Named turns come first, each shown by rows before and after it. Which turns, in which order, take the first row of each pair that follows to the second? Write the first one first, as in the answered first pair.
sune:
 -44  -11 -158  219   57 -113  -48  -42   -6  -41   66  -47  -87   70  -64  116    3  -86  -76  -24  -77   10   24  -79   39   78   53  -39 -110  160  180  -24 -151  -44  -88 -122  -33  -86   37  -17  -80  -12 -119  -40   84   52  -50 -127 -> -112  104  -26  103  207 -101  -25  -88   76  -62  -25  -46   89  -31   35  134  -41   -5  -82   36  -92   -3  107  -76   98   60  100  -67 -152    6   88  -30 -178   20  -26 -140  106  -69  155  -23  -77  -20  -72   30   59   64 -139  -20
  24  -25  -20   84   66  213  -68 -114   64   36   95   73  -68  -31 -107  -79  -72   79   38    1 -255  -23  -21 -118 -113 -221 -133  -65 -109  161   41  -77 -132  -38  -25   34    5  -15  114  -15  202 -103 -108 -113  -67  159  106   39 ->   -3   13   12   49   99  207  -78 -144   88   10   67   68    1  -53  -86  -58  -98   83   54   12 -259  -29    9 -131  -74 -233 -102  -81 -122  101   27  -79 -154  -29   11   21   43  -19  157  -18  205  -80  -78  -91  -57  186   71   71
  67  -15 -119  -62 -206  111    3   54   63    8   36   62   88   38   15  -74  203   11  108   57   -7   98  -70  -40 -217  -48 -120  168   93  -27    3   71  130  -20   55  116 -118   59  -77   19  185  158   73   17  -18   28  241  121 ->   23  -77 -237   61 -199   67   -3   17   97  -24   84    9   17   53  -13  -39  240  -91   81   88  -79  105  -98 -102 -269    4  -89  158    8   67  125   47   52  -18  -22   85 -158   20  -97   13  128   53  -18  -96    6   22  202   13
Ligin:
  -6  269 -231 -123   76 -101  -98 -287   36 -156   64  192  420  -43   98 -103   75 -154 -215  172 -195   51  189  -28 -102   43  100 -439 -348   22  181  -80 -183  135  -91  -14   43 -152 -122  -51  101 -351  -31   -6   17   75   85 -122 ->  -62  272 -214 -136  170 -123  -42 -296   41 -169   -5  140  392  -60  109  -73   48 -175 -220  176 -188   53  234  -41  -54   56  120 -406 -333   -6  191  -98 -205  165  -94   -1   96 -173  -73  -58   42 -331  -25   27   28   59   28 -110
  41   59  -85    3 -108  103  -97  -79  -14   58   69  120  141   34  -42  -17   36  -20  -43   77  -58  -39 -140   17  -92   -7    0 -148  -55   86   48   31  -34  -18    9 -142  -87   82  -18   45   17 -184  -44  -57  -81  -31  -20  -72 ->  -14  108   12  -76    3  113  -68 -109   16   51   16  126  221  -38   13    1   -6   25  -26   91  -65  -40 -100   22  -33  -18    7 -153  -95   -4  -29    8  -25   19   45 -152  -24  106   44   46   30 -164   -6   -6  -83  -21  -59  -12
 -15 -114  -62  -64   86   -9  -22  134  181   51  107   95    9  -68  112  -37   54   53  -31   23 -122   25   28  -87   41  -41   70 -122   20  -47   29  -51  -53  106  132   40   44   33 -102  -50  133 -149  -51  -82  -69  -23  -30 -119 ->  -56  -95  -54  -79  127  -34  -20  121  206   47   64   72    9  -79  123  -26   38   62  -13   16 -118   33   50 -104   58  -31   93 -130    9  -56   28  -47  -64   92  121   43   60   19  -86  -45  132 -141  -43  -61  -60  -20  -39  -90
mutan:
-318   61 -240   36  137   79  258 -119 -121  -56 -249   10 -115   49 -117  -45  -21  184  -55  224 -190  -58  199  -49  -55 -298   58  267   76 -150  -13   15   -6 -152  -55 -140  233 -120  111   -6    6   19  228  185 -441 -124   42  -30 -> -321   68 -247   46  163   89  228 -149 -124  -56 -241   36 -112   37 -130  -71  -34  175  -60  209 -225  -74  175  -49  -53 -293   62  262   71 -133    8   32  -10 -139  -75 -170  237 -144  101  -14    5  -22  220  143 -444 -138   27  -53
 11 -60  44 -11 -12 -68  59  44 -28  19 -55 -37 -13  28  48 -60 -22 -36  -6 -65  41 -43 -32 -24  60 -10 -20 -14  28 -45 -12 -77  21 -35   4  17 -29  50 -51 -27 -27  45  27  18  -7 -16  10  62 ->   5 -51  11  31  26 -45  70   6  -9  14 -57 -46 -34  21  27 -48   1 -67 -26 -51   2 -27 -21 -56  60  34 -18 -25   8 -20  37 -72  -2 -21  -5  20 -33  35 -55  -4 -76  23   4   7  -5 -23  30  18
-15 -75 -65  36 -14  44 -83 -32 -11  35  77  -8 -52  26 -51 -21  28 -67 -34 -20  -6 -10 -15  -3 -31  79 -29 -33 -62 117  97  20 -18 -41 -25 -71 -59  -7 -75  -8 -38 -98  -3 -67  22 -15  37 -74 ->   11  -10  -41  -16  -65   60  -91  -50  -13   54   76   31   38   25  -26  -28   28  -20  -69   10  -15  -38  -48    4  -53   47  -47  -64  -59   90   48   48    4  -50   17  -90  -60   45  -75   -1   19 -134   16  -56   11    1   60  -56
  88 -122 -102  183 -214   93  -84  -22   22   -5  213   11  -44    6  -79    2   83 -185  -56  -30   -9   55  -56  -12 -154 -118  -85   25   79  233   72  -25   82  -90   -6  -34 -215   32 -162   77   59  -45 -225 -235  -36   52    1 -205 ->  101  -88  -62  144 -241  136 -126  -35   34   14  246   69   30  -15  -70  -26   66 -140  -40  -17   -5   59  -86   -8 -169 -131 -114   -7   98  199   33    4  104  -94   38  -31 -228   61 -187   82   97  -53 -195 -218  -58   46   18 -182
Then:
(2 to 3 turns a pair)
-101   43  -67   21  138   18    1 -144   45   21   27  -31   -5  -71    1    7   10  -71  -67   60 -114   21  -24  -40   24  130   11  -46 -127   77  138  -43 -118  107  -89  -63   54  -30  -40  -43  -32 -140 -104   -2   23  -17 -102 -101 ->  -33   28  137 -155   89   29   93   13  -39   56  -79  -54  -36  -45    6   -8  -10  124   48  -58   92   27   30   26  108   12  -38   51   95 -115  -98  -54   13   23   25   54   58   20    7  -52   45  183   53  166   -4   16  -18  157 : sune sune mutan
 -81  -67 -165  111  261 -137  187  -79   53  -83  -56  -23 -146  -18   80  123  -66 -154   53  -23  -33    1  127 -102  -19  -68  -77  -68   52  190  142  106   86  -25 -175  -39  135  -83  105  180 -229 -166 -255  -40  -67  -39 -135  -73 ->  -39   75   63 -120  275  -84  206   10   12  -51 -157   40   55  -66  158   82  -92   84  119  -70  125    1  184  -26   76 -147 -113  -67  163  -38 -122  130  190  -45  -30   35  211   20  193  162  -94    0 -115  123 -120  -17 -102  220 : sune sune
  76  -79  112 -197   83  124 -107  -96 -137  217  103   57  217   14  181 -236   41   98 -120   41    5   41 -114   -6  -25  -84  -31 -392  -37 -169 -247   91   95   12  -90   40  -84   34 -100   47  159 -192  229   66 -238   -2 -224   62 ->  157 -231  -40  -28  -87   99 -139  -85 -191  195  233   61   -2  114   79 -245   79  -23 -130  -40   19   58 -205    0 -116  -73  -58 -361   -5   21 -121   71   88  -81 -182   77 -260    9 -248   51  128 -229  137  -69 -202  -19 -136  -93 : sune sune
 -19  233  -22   83  -63   43 -275 -122  105 -177  181  138  185  -59 -141 -117  205  128  -11   88 -232  -11 -125  154  -50 -125   75 -161 -169   44  193   88   -8   99  178 -171   64  -18 -114 -100    8 -141    0  -75  -19 -133  -55   69 -> -166  167  -68  212  149 -115 -125 -138  176 -240   59  -62  -11  -63 -136  -33  184   15   35   51 -246    1   14   88   75  -33  148  -24 -174   21  330   17 -101  164   40 -149  153 -117   24 -126 -160  -44  -53  -58   88 -100 -154   48 : Ligin Ligin Ligin
 -15 -217 -162  123   91 -158  138   88  -33 -167  -52 -112 -216  -50 -171  -35   55 -161  166   89   20  -53  110   14  113    5  -16  233   24  159  205  -40   76 -113 -157   68   -2  -45   -4  -61  -20  151   37   16   14  141   98   -1 -> -109  -60  -77   26  279 -158  159   18   46 -189 -172 -143  -14 -146 -103   -9   -2  -84  156  179  -32  -74  179   11  190   16   34  179  -65   43  139  -34   30  -17 -115   21  146  -42  147  -78  -47  135   94   82   -8  152  -42   88 : sune sune
